The rows below fall into families. The same turns and mirrors carry the whole set onto itself and the rows of a family onto each other. For each named row, which other rows are in its family? Write them in the order they are listed.
These 18 rows form 3 families of 6 rows each.
q962: [-2.50 -1.54 -0.15  1.87  3.64 -1.07  3.92 -1.91  0.13  0.17 -4.21 -0.75
 -0.10  1.01]
q848: [ 2.11 -2.21  2.22 -0.31  2.62  2.28 -1.44 -1.59  1.93  1.42  1.24 -3.29
 -0.03 -2.00]
q246: [-4.41  2.03  0.78  3.90  5.04  5.10 -3.07  1.83 -0.36  1.77 -4.12 -1.41
  0.24  1.43]
q183: [-3.72  2.27  0.00  2.54  3.74  5.63 -2.34  2.04  2.33  3.47 -4.33 -1.60
  0.18  3.15]
q756: [-5.20 -0.55  1.10  1.09  1.72  3.65  2.43 -1.79  2.81  1.76  0.22  2.07
  0.86  1.49]
q74: [ 0.61 -0.62  2.46 -0.26  4.40  1.93 -2.40 -0.73  1.70  0.25  1.29 -3.60
  0.43 -2.81]
q411: [-6.19 -1.59  1.78  0.98  2.00  2.83  1.95 -2.46  0.63  1.32 -1.56  2.03
  0.80  0.32]
q844: [-0.23  1.12  2.68  1.39  2.62  2.18 -4.68 -0.11 -1.91  1.85 -5.75 -0.87
  1.79  0.31]
q24: [-3.60  2.17  0.45  3.46  4.23  6.19 -3.56  2.04  1.41  2.02 -2.30 -1.17
  0.76  2.77]
q517: [-3.74 -1.89  0.81  2.04  0.75  4.07  1.93 -1.86  1.37  2.79 -0.28  3.17
  0.42  1.84]
q850: [-2.07 -1.22 -0.80  2.05  2.49 -0.87  3.57 -0.40  1.58  1.11 -5.49 -0.48
 -1.06  2.44]
q913: [ 1.84  0.80  1.71  1.69  1.04  2.78 -4.18  0.94 -0.78  3.45 -5.37 -0.03
 -0.02  0.76]
q29: [ 0.72  1.06  0.04  3.02  1.38  0.57 -0.76  0.93  5.79 -2.45 -0.38 -0.91
 -0.89  0.26]
q667: [ 1.05  1.43  0.73  3.06  2.03  0.78 -1.28  0.73  5.73 -2.81 -2.66 -2.35
 -1.43 -0.94]
q325: [-0.69  0.79  1.08  2.86  2.67  0.65 -1.42 -0.63  4.54 -4.30 -1.32 -2.32
 -0.50 -1.52]
q614: [-0.82 -2.22 -0.32  1.74  2.37  0.31  4.17 -2.08  2.63  1.88 -4.82 -1.59
 -0.57  1.99]
q637: [ 2.05 -0.67  1.64 -0.15  3.02  3.38 -2.12 -1.19  3.55  1.88  1.36 -4.14
  1.22 -0.75]
q516: [ 0.97  0.25  2.56  1.60  1.48  3.26 -3.49 -0.68 -2.05  3.87 -5.26 -0.53
  1.70  0.88]

Same family as q844: q962, q246, q74, q411, q325
Same family as q848: q756, q24, q850, q667, q516

The rows below fall into families. The same turns and mirrors carry the whole set onto itself and the rows of a family onto each other. For each named row, which other rows are in its family? Write them in the order they are listed.
These 32 rows form 4 families of 8 rows each.
q958: [ 1.00  1.60 -2.30  1.42  6.37 -1.62 -0.14  3.15  2.99 -0.93 -0.50 -2.15]
q58: [ 2.25  2.96 -0.48 -2.40 -0.65  0.15  2.09  4.25 -1.61  2.57  1.83 -3.21]
q706: [ 1.79  5.28  0.42 -0.15  1.60 -0.82 -0.72  1.15  2.65 -1.58  1.21 -3.58]
q641: [ 0.49  1.67 -1.77  1.67  5.47 -0.13 -1.98  0.83  1.45 -2.02  0.29 -4.09]
q933: [ 2.70 -1.57 -3.34  1.26  3.30  0.30  1.91 -0.24  0.06  0.73 -3.77 -0.24]
q830: [-0.73  1.41 -1.09 -3.62  0.96 -1.56  2.52  2.36 -1.58  2.68 -0.89  2.25]
q521: [ 1.68  3.65 -1.10 -1.93  0.33  0.16  2.89  6.45 -0.24  0.65  0.91 -0.70]
q932: [-0.37  2.85  0.99  0.49  0.65 -1.91 -2.86  2.59 -1.15  2.79 -1.78 -1.80]
q799: [-0.17  5.23 -0.02 -0.54  1.93 -0.85  0.04  2.64  3.41 -2.66  0.40 -0.19]
q943: [-0.80 -1.87 -3.52 -1.57  2.57  1.74  3.71  4.05  0.20  2.22  1.44  0.35]
q361: [-0.44 -1.32 -3.62 -2.98  1.48  3.41 -0.70 -1.33  3.08 -0.37  0.41  0.07]
q439: [ 0.10 -2.39 -3.17 -2.31  1.61  1.90  3.56  0.28 -0.41  3.01  1.60 -1.15]
q287: [ 1.35  0.58 -1.03 -1.53 -0.57 -0.65  1.36  0.89 -2.64  2.96 -3.35  1.01]
q441: [-0.56 -2.49 -2.59  0.23 -0.45  3.43  2.44  1.74  0.79  2.72  0.72 -0.38]
q664: [-1.00 -0.19 -1.78  1.63  0.98  2.59  0.23 -1.28  4.19 -0.98 -0.07 -0.29]
q220: [ 2.04  2.45 -1.17 -5.10 -0.13 -0.77 -1.50  1.45 -1.69  2.39 -1.94 -0.29]
q764: [ 0.46 -1.29 -3.25 -3.87 -0.23  3.62 -0.05  3.36 -0.13  2.96  1.64 -1.56]
q478: [ 1.09  0.71 -1.52  3.27  4.35 -0.97 -2.28  1.42  1.54  0.50 -2.26 -3.06]
q864: [-0.70  4.23  0.86 -1.34  1.00 -1.17 -2.26  2.99 -2.15  0.87  1.06 -3.01]
q311: [ 3.10  3.31 -1.76 -2.57 -0.40  2.13 -1.34  5.17  0.99  0.31  1.19 -3.55]
q730: [ 1.81 -1.61 -4.20 -0.63  4.39  1.49  2.84 -0.97 -0.47 -1.13 -1.21 -0.83]
q356: [-1.47  3.40  0.36 -1.04  2.87 -2.64 -1.42  4.93  0.19  2.27  0.72 -1.43]
q251: [ 4.14 -1.05 -4.43 -3.61  2.66  0.90  1.12  0.55 -0.51  1.25 -2.87 -0.53]
q539: [ 2.01  2.01 -0.71  0.14 -2.33  2.26  1.69  5.10 -0.12  1.98  0.68 -2.15]
q951: [-0.42  0.02 -2.29 -0.05  3.70  0.82  0.80 -2.81  3.70 -1.22  0.96 -1.52]
q780: [ 1.65 -0.33 -3.75 -1.30  4.43 -0.59  3.84  0.59  1.26 -0.54 -2.17  1.66]
q616: [ 2.42 -0.89 -4.03 -0.59  5.58  0.36 -2.67  0.91  2.15  0.53 -1.49 -3.15]
q906: [ 2.21  3.36 -2.14 -1.83  1.34  2.03 -2.03  0.50  4.18 -2.98 -0.05 -2.00]
q257: [-2.69 -0.17 -2.45 -0.17  4.22  0.78  0.82  0.29  3.99 -1.14  1.01  0.81]
q40: [ 0.16  2.52 -0.72 -2.23  2.78 -1.23 -5.21  1.72  1.03  1.63 -0.58 -2.96]
q915: [ 1.49  4.35  0.16  1.64 -0.82  1.21 -0.57  2.04  3.33 -1.69 -0.15 -1.90]
q53: [ 0.71  0.94 -1.54 -3.75 -0.04  0.48  2.62  1.15 -4.02  1.73 -0.49  0.11]

Same family as q830: q958, q521, q799, q943, q356, q780, q257
Same family as q287: q933, q932, q441, q664, q478, q539, q915
Same family as q706: q58, q641, q439, q864, q730, q951, q53

The rows below fall into families. The same turns and mirrors carry the whole set onto itself and the rows of a family onto each other. For each named row, which other rows are in its family? Write them in the order they are listed.
These 20 rows form 5 families of 4 rows each.
q109: [ 7.27  1.87 -0.62 -3.24  0.61 -4.67  1.24 -4.11 -0.32]
q111: [ 5.65 -0.80 -1.47 -2.19  3.51  2.96 -0.12  0.56 -4.39]
q643: [ 7.16  2.92  0.16 -3.32  0.02 -4.39  0.64 -3.35  0.06]
q509: [ 4.84  1.70 -0.68 -5.35  1.49 -1.66  0.31 -3.63  2.12]
q581: [ 6.22  2.53  0.24 -3.58  0.61 -3.95  1.15 -3.31  1.47]
q314: [ 5.59  3.97 -0.28 -2.87  0.44 -3.93  0.88 -3.18  0.36]
q404: [ 5.96 -1.23 -1.80 -2.87  3.12  3.14  0.25  1.75 -3.18]
q887: [ 4.64  2.62 -2.12 -5.29  1.23 -2.36 -0.53 -4.28  0.00]
q371: [ 5.10  1.90 -0.96 -6.12  0.78 -1.55 -0.60 -3.94  1.05]
q370: [ 6.01 -1.80 -0.85 -3.77  2.78  2.71 -1.06  1.47 -3.50]
q20: [ 7.45  2.92 -0.15 -3.32  0.15 -4.33  2.21 -2.62  0.28]
q685: [ 6.75  0.47  0.16  0.45  2.59  1.17  1.46  1.81 -4.23]
q731: [ 7.22 -0.89 -1.74 -2.69  2.36  2.59 -0.14  1.80 -4.54]
q473: [ 8.32  0.00 -0.88 -0.71  1.65  0.45  0.58  2.06 -5.17]
q17: [ 6.09 -0.22 -1.07 -2.87  2.29  3.43 -0.43  2.49 -2.90]
q116: [ 7.52  0.30 -0.05 -0.96  1.95  1.75  0.86  3.13 -3.52]
q595: [ 7.94 -0.47  0.67 -0.34  1.03  0.18  1.45  2.44 -3.95]
q200: [ 8.05 -0.16 -0.52 -0.11  2.14  0.39  1.58  2.35 -4.13]
q608: [ 5.53  1.66 -1.86 -6.86  1.78 -1.73 -0.09 -3.32  1.06]
q760: [ 5.80  1.33 -1.35 -5.58  0.82 -2.84  0.09 -4.56  0.63]

Same family as q314: q111, q887, q685
Same family as q595: q370, q20, q608
Same family as q371: q643, q404, q200

The rows below fall into families. The same turns and mirrors carry the whole set onto itself and the rows of a family onto each other. For each named row, which other rows are in its family? Write them in the order they are listed.
These 15 rows form 3 families of 5 rows each.
q856: [ 2.44  0.47 -2.77 -0.41  0.49 -3.65 -0.18  1.14 -3.90  0.72]
q349: [ 2.26 -0.10 -1.94 -0.99  0.84 -4.04 -0.67 -0.52 -2.24  1.81]
q597: [-1.12 -3.60  0.34 -2.29 -5.82 -2.48  0.18  2.22  0.22  2.34]
q605: [ 0.42 -0.05 -2.93 -0.01  1.37 -2.74 -0.07  2.44 -4.29  0.45]
q782: [ 1.83  0.23  2.55  3.38 -2.03  1.27 -2.37  4.12  0.64  0.27]
q716: [-2.17 -3.51 -0.18 -1.71 -5.58 -1.70  0.56  4.00 -1.17  1.51]
q7: [ 2.30  0.08  2.91  3.17 -2.06  0.84 -2.57  3.12  1.34  0.79]
q167: [ 1.08 -2.67 -0.07 -2.56 -6.82 -3.11  0.26  1.80 -0.34  1.94]
q896: [ 0.04 -1.15 -1.39 -0.68  1.92 -3.30 -0.77 -0.18 -1.55  2.28]
q833: [ 2.70  0.73  2.18  3.40 -2.52  1.11 -2.19  4.34  0.00 -0.11]
q586: [-0.68 -2.53 -1.03 -1.62 -6.47 -1.93  0.82  4.72 -2.45  0.51]
q195: [-1.13 -1.04 -1.91 -0.16  2.16 -2.56 -0.38  1.65 -2.80  1.43]
q199: [ 3.65  0.93  2.32  3.24 -2.81  0.75 -2.35  3.59  0.29  0.11]
q207: [ 1.35 -1.90 -0.99 -2.15 -7.25 -2.71  0.69  3.33 -1.99  0.87]
q563: [ 3.33  0.45  2.73  2.92 -2.55  0.67 -2.52  2.84  1.14  0.55]

Same family as q199: q782, q7, q833, q563
Same family as q856: q349, q605, q896, q195

